[[114, 125, 141, 119], [153, 135, 110, 132], [139, 106, 133, 108]] | 110
[130, 154, 105, 137, 112, 115, 146] | 115
[102, 130, 123, 153, 131, 152, 103] | 123
[106, 147, 156, 145, 114, 133] | 133
[121, 107, 155, 122, 151] | 122
[122, 155, 125, 139, 126, 133] | 126
[116, 152, 119, 140, 144] | 140
---
[144 120 115 127 100 149] >> 149, 144

[125 155 130 133 126] >> 126, 125

[[135 127 118 128 124 140]
 [129 145 139 151 116 127]
 [134 128 131 114 143 139]] >> 140, 134

[[104 101 152 131]
 [130 140 116 146]] >> 131, 130

[[154 105 113 151 133]
 [142 114 126 147 137]] >> 133, 142

[[130 118 106 120 131 138]
 [125 138 146 101 114 107]] >> 138, 125

[130 123 103 116 127 138] >> 138, 130

[[140 139 135 140]
 [155 145 124 124]
 [115 124 134 104]] >> 140, 115
---
[130 139 103 154] --> 154, 103

[130 134  98 131 138 145 115] --> 145, 98

[114 124  98 126 114] --> 126, 98

[124 152 148 143] --> 152, 124

[108 122 112 151] --> 151, 108

[145 130 133 156] --> 156, 130

[108 133 106 136 144] --> 144, 106

[[143 124 142 129 150 128  99]
 [123 130 155  98 145 149 117]
 [108 117 156 121 114 105 149]] --> 156, 98

[[154 110 122 137 111]
 [118 123 119 151 132]
 [143 123 121 118 120]] --> 154, 110
---
[131 134 151 114 130 135 137] ==> 131

[106 134 138 120 143] ==> 134

[[101 137 140 132]
 [135 119 130 126]
 [139 107 127 128]] ==> 119

[139 120 148 129  98 142 137] ==> 129

[151 111 137 133 151 104 153] ==> 133

[[148 130 107 122 141 141]
 [108 132 138 122 117 116]] ==> 116

[143 137 131 123 118 157] ==> 131
---
[[136 128 102 117 126]
 [114 109 120 112 141]
 [132 149 120 123 120]] ans = 102

[[107 123 133 104 141 130]
 [141 138 122 148 156  98]
 [126 140 144 104 124 145]] ans = 133

[[157 148 129 128 128 129]
 [152 153 130 128 128 128]
 [128 129 150 156 130 128]] ans = 129

[[129 120 125 132 134 128]
 [151 111 131 120 139 123]
 [131 132 132 134 139 143]] ans = 125

[[148 139 123 112 130]
 [128 137 107 121 132]
 [125 139 140 124 106]] ans = 123

[[108 136 126 111 112 143 115]
 [156 132 153 107 149 129 115]
 [120 103 133 111 105 150 135]] ans = 126

[[140 135 117 120 105]
 [143 136 111 115 109]
 [145 136 113 115 111]] ans = 117

[[128 138 129 135]
 [113 126 108 153]
 [134 142 142 128]] ans = 129

[[122 134 113 123 114 136 134]
 [123 132 128 114 128 137 130]
 [112 132 112 129 105 139 131]] ans = 113

[[136 122 128 125]
 [119 105 128 127]
 [140 135 127 139]] ans = 128
---
[[117, 112, 114, 150, 114], [143, 148, 128, 114, 154], [147, 104, 107, 99, 143]] ans = 107
[[109, 105, 129, 133, 140, 126, 124], [146, 135, 117, 110, 138, 120, 121], [122, 131, 127, 126, 113, 132, 124]] ans = 127
[[108, 132, 105, 146, 117, 109], [127, 108, 148, 99, 129, 151], [119, 101, 137, 152, 154, 132]] ans = 137
[[138, 111, 113, 124], [124, 116, 109, 137], [147, 129, 119, 150]] ans = 119
[[124, 119, 154, 133, 145, 139], [120, 125, 122, 151, 110, 132], [122, 118, 149, 140, 143, 143]] ans = 149
[[120, 106, 126, 129], [122, 116, 131, 124], [127, 130, 130, 124]] ans = 130
[[140, 147, 155, 157], [113, 124, 105, 98], [138, 139, 106, 123]] ans = 106
[[140, 126, 122, 129], [124, 113, 123, 125], [129, 153, 126, 130]] ans = 126
[[135, 124, 111, 105, 130, 114], [144, 139, 122, 130, 150, 119], [123, 128, 136, 134, 125, 138]] ans = 136
---
[105 115 128 124 105 141 132] | 105
[146 139 100 109] | 139
[141 130 128 103 134 148] | 103
[136 151 122 105 132] | 122
[128 145 131 127 152] | 131
[149 119 108 131 132] | 108
---
[[130 128 134 127]
 [102 124 123 140]
 [133 105 115 121]]	115

[[115 131 122 139 139]
 [122 113 124 150 137]
 [103 133 118 143 148]]	118

[[122 112 125 151 130 120 136]
 [126 128 127 130 125 129 130]
 [111 131 122 117 112 133 129]]	122

[[152 123 123 105 108  99 134]
 [134 118 109 121 115 103 138]
 [145 126 129 132 112 122 150]]	129

[[136 121 121 133]
 [103 136 145 121]
 [128 110 141 132]]	141

[[132  99 127 133 104 132]
 [124 135 137 135 134 144]
 [129 136 124 129 132 144]]	124
---
[152 141 131 135 132 107 137] yields 107
[126 147 139 134 153 125] yields 153
[ 98 113 124 107] yields 124
[126 101 127 101 157] yields 101
[141 100 114 107 105] yields 107
[137 115 150 134] yields 150
[119 106 128 139 123] yields 139
[140 112 110 152 120] yields 152
[147 139 102 121] yields 102
---
[121 152 147 111] out 152
[139 129 143 102 139 147 142] out 139
[151 107 151 114 154] out 151
[113 134 142 126 102 131 128] out 102
[155 109 131 128 122] out 131
[107 114 135 147 154 139] out 147
---
[[133 144 139 101 155 126]
 [155 141 139 117 142 106]
 [157 130 122 101 130 113]] Out: 144

[[133 130 123 110 110 128]
 [143 139 115 113 104 141]
 [127 155 102 111 132 156]] Out: 130

[[134 127 120 127 120 137 128]
 [143 125 123 122 136 154 139]
 [133 129 122 125 125 134 128]] Out: 127

[[133 137 156 140]
 [116 126 127 138]
 [120 112 131 141]] Out: 137

[[112 120 117 105]
 [112 120 117 106]
 [119 126 125 115]] Out: 120

[[117 100 125 120 139 112 139]
 [111 132 124 130 127 125 117]
 [113 131 109 121 142 112 128]] Out: 100

[[149 128 140 116]
 [108 142 144 138]
 [107 140 128 123]] Out: 128
---
142,140,136,117,122
113,148,143,102,121
114,132,128,137,132
out 143

140,151,151,122
111,112,129,121
out 129

137,111,139,130,128
138,101,131,137,138
out 131

113,109,129,114,116
122,98,116,135,127
119,126,106,117,118
out 116

118,134,111,114,117
128,107,154,146,136
127,123,137,132,124
out 154

103,119,129,151
110,115,136,151
out 136

119,118,120,121,124,118,131
99,134,111,121,129,123,139
142,126,138,130,135,117,124
out 111
---
[140 142 115  99] => 140
[123 148 151 140 141 123 110] => 123
[133 133 119 104] => 133
[152 150 153 137] => 152
[151 146 113 146 144 107 109] => 151
[113 143 140 100] => 113
[136 128 151 131 122 134] => 136
[137 128 135 130 149 101 145] => 137
[114 132 108 130 115 124 150] => 114
---
100,119,146,98,136,151 Answer: 146
127,122,122,134,120,116,151 Answer: 122
144,106,134,124,136,120 Answer: 134
121,139,134,132,140,128,104 Answer: 134
143,128,108,156,141 Answer: 108
134,131,138,157,134,124 Answer: 138
132,99,139,135 Answer: 139
105,144,131,125,111,129,145 Answer: 131
130,102,112,123 Answer: 112
---
153	144	131	116	126	157 -> 126

125	135	129	126	139	128	128
134	132	129	132	138	130	131
130	140	130	129	151	128	133
-> 139

124	131	130	127	126	154	142 -> 126

153	122	138	115	126	129
149	122	130	107	135	129
-> 126

120	105	120	133	109	136	127 -> 109

103	111	127	128	140	118	127
127	133	129	131	136	138	127
-> 140

129	134	128	153	127	123	135
130	124	99	125	128	129	129
-> 127

107	150	136	107	129 -> 129
---
array([[106, 108, 128, 125, 121, 124, 119],
       [122, 129, 127, 128, 130, 135, 125],
       [118, 106, 132, 156, 150, 127, 129]]) --> 124

array([[133, 131, 130, 119, 123, 129, 148],
       [117, 120, 114, 135, 135, 118, 125],
       [126, 125, 149, 113, 115, 144, 150]]) --> 129

array([[117, 119, 125, 124, 127, 127, 142],
       [134, 132, 131, 120, 123, 130, 143],
       [119, 121, 138, 114, 118, 136, 156]]) --> 127

array([[120, 121, 118, 116, 119, 131],
       [137, 136, 121, 121, 122, 144],
       [123, 133, 147, 149, 144, 141]]) --> 119

array([[131, 121, 124, 122, 139],
       [130, 133, 144, 128, 150],
       [124, 133, 125, 134, 109]]) --> 122

array([[133, 128, 147, 140, 121],
       [133, 127, 105, 110, 116],
       [123, 128, 150, 143, 139]]) --> 140

array([[124, 139, 149, 142, 134, 131],
       [123, 138, 148, 136, 142, 142],
       [128, 144, 155, 144, 141, 140]]) --> 134

array([[126, 126, 126, 127],
       [121, 150, 112, 128],
       [125, 133, 122, 127]]) --> 126
